(in the rows, 128 means zero)
Turns, then the turns between two rows, first turn first; the first pair answered:
Z274:
[133 116 160 113 129 130 123 162 111 165 162 127 139 103 158  97 156 133
 149 149 142 121 111 103 133 108 111 151] -> [134 127 167 117 128 137 128 154 111 163 166 131 139 108 164  96 155 139
 149 142 133 112 116 101 140 110 109 150]
[115 122 154 159 103 133 111 146 124 142 144 147 154  49 152 138 138 128
 115 131 179 159 127  42  93 156 101 134] -> [118 128 161 164 102 144 118 138 117 145 152 146 158  52 157 138 130 135
 111 124 171 146 131  39 106 159  94 130]
[143 109 121 123 124  89 152 131 150 110  87 114  91 157  70 120 164 123
 148 146 120 179 112 143 156 128 167 141] -> [141  85 129 119 122  89 154 143 126 125  98 114  97 142  62 120 142 117
 156 156 135 186 118 150 152 127 164 134]
[ 98  84 134  82 115 111 105 134 114 106 147 111 179  80 111 126  94 117
 132 148 133 158 128 113  80 123 124 135] -> [100  87 153  86 114 129 115 125 101 106 163 110 185  77 122 123  78 126
 123 145 121 137 137 115 103 132 110 128]
Z181:
[129 135  98 107  92 103  82 106 135 111 124 124 113 149 104 147 123 132
 136 142 141 110 110 150 110 121 127 140] -> [135 117 107 106  93 103  82 112 130 117 126 125 112 144  99 148 122 128
 141 150 146 126 103 144 108 120 129 144]
[143  67 146 183  90  77 124 145 145 106 113 150 132 126 128 132  90 133
 117 191 150 121 130 157 164 140 116 137] -> [144  59 146 187  86  89 123 146 151 109 120 159 144 110 139 136  99 130
 113 183 144 126 134 144 160 137 109 137]
[144 129 160 165 104 109 133 126 173 101 135 131 161 136 116 154 121 120
 174 161 126 156  68  86 174 176 102 168] -> [141 135 160 170 103 117 133 122 181  98 136 135 167 126 130 160 126 117
 168 151 118 149  73  78 174 174  97 167]
Z851:
[132 115 137 175  91  95 155 121 193 128  90 199 124 131 134 120 177 126
 164 151 108 132  86 106 169 156 127 172] -> [ 74 168 107 143 103 124 128  98 117 123 115 168 141 137 178 118 113 143
 111 127 125  31 159 161 162 166 104  99]
[117  77 121 120 105  94 108 153 118 145 118 139 150 144 108 131 106 106
 141 174 160 134  94 124 104 127 149  89] -> [150 121 158 155  98 128 149 116 171 127 130 148 143 173 124 125 146 135
 136 151  91 112  85  88 165 133 135 118]
[125 152 123 102 130 129 130 104 143  96 126 121  88 118 115 110 141 119
 149 110 149 144 110 117 112 119 141 146] -> [118 170 123 103 130 140 129  96 136  92 132 117  89 122 127 110 131 127
 137 103 144 121 122 124 116 123 135 136]
Pairs:
Each pair is 2 to 3 turns apart.
[146  74 150 143 145 153 123 138 113 129 146 148 121 126 137 124 137 127
 132 118 117 149 125 124 106 134 134 117] -> [139  95 139 145 142 166 117 125 117 122 148 148 125 127 160 128 143 130
 115 101 107 122 138 123 108 134 128 112]
Z181 Z851 Z274
[147  82 144 146 112 122 150 145 125 152 133 146 136 110 121 121 112 119
 150 140 128 138 108 101 153 132 125 151] -> [143 102 144 152 111 140 152 131 134 147 140 149 144 107 141 124 116 127
 136 125 109 116 117  89 164 136 110 147]
Z274 Z181
[134 100 121 130 139  70 116 118 164 124 130 128 114 118 136 126 149 122
 146 128 114 153 125 110 109  93 145 159] -> [117 146 111 125 141  88 117  94 164 109 130 120 116 135 158 128 152 135
 123 106  98 110 147 119 116  96 138 145]
Z851 Z274
[143 103 129 161 104 146 136 138 145 145 141 162 161  63 164 137 133 116
 121 129 113 115 109  90 134 134 105 149] -> [126 136  83 152 106 123 114 132 177 123 105 149 147  86 164 144 158 108
 111 120 115 111 106  98 108 127 121 152]
Z181 Z274 Z274
[ 94 160  62 112 117 136  82 128 150 128 120 135 145 103 179 151 162 112
  91 107 139 114 130 124  81 103 125 114] -> [108 177  80 130 115 150 101 113 174 122 125 138 140 113 184 147 179 125
  91  96 108 109 123 107 110 104 118 129]
Z851 Z851
[154 122 101 141 122 119 110 150 136 131 116 119 164 116 122 157 193  93
 153  90 128 174 128  94  90 118 109 142] -> [161 131 110 145 120 127 117 142 148 129 120 120 164 121 127 155 201  99
 153  83 111 167 130  88 104 122 106 150]
Z851 Z851 Z851
[127  87 114 111 159 131  91 113 112 150 172 117 103  69 134 131 126 138
 145 157 113  80 160 155 103 149 141  74] -> [130 137  99 123 161 135  96  86 157 129 157 113  94  98 148 133 163 148
 132 134  79  60 157 145 119 146 145  91]
Z274 Z274 Z274
[123 103 105 151 109  88 122 130 145 136  89 141 131 110 115 149 122 108
 130 147 146 159  73 107 113 143 153 151] -> [136 141 148 170 102 134 154  93 143 132 122 141 141 126 144 136 113 142
 111 125  97 103  95  99 176 157 120 143]
Z274 Z851
[115 130 121 133 101 121 114 121 129 118 121 132 138 136 134 138 110 120
 113 133 121  96 125 142 130 148 129 117] -> [125 104 137 135  95 118 118 129 122 128 129 141 141 125 123 137 103 113
 126 145 127 111 115 136 131 146 130 120]
Z851 Z274 Z274
[135 159  94  95 137 170 108 154 123 179 114 141 139  94 148 132 187 132
 150  94 117 142 148 152 118  92 102 106] -> [133 183  94  98 136 169 117 136 134 167 110 135 130 119 144 126 193 144
 143  87 104 125 147 156 133  99 104 111]
Z851 Z851 Z181
[119  79 142 146  93 107 131 138 111 154 109 136 145  99 132 135  78 120
 126 178 165 103  95 141 133 153 120 120] -> [116  88 133 156  88 127 130 132 126 154 115 146 158  76 161 145  93 116
 112 161 150  92 106 125 129 148 108 119]
Z181 Z181
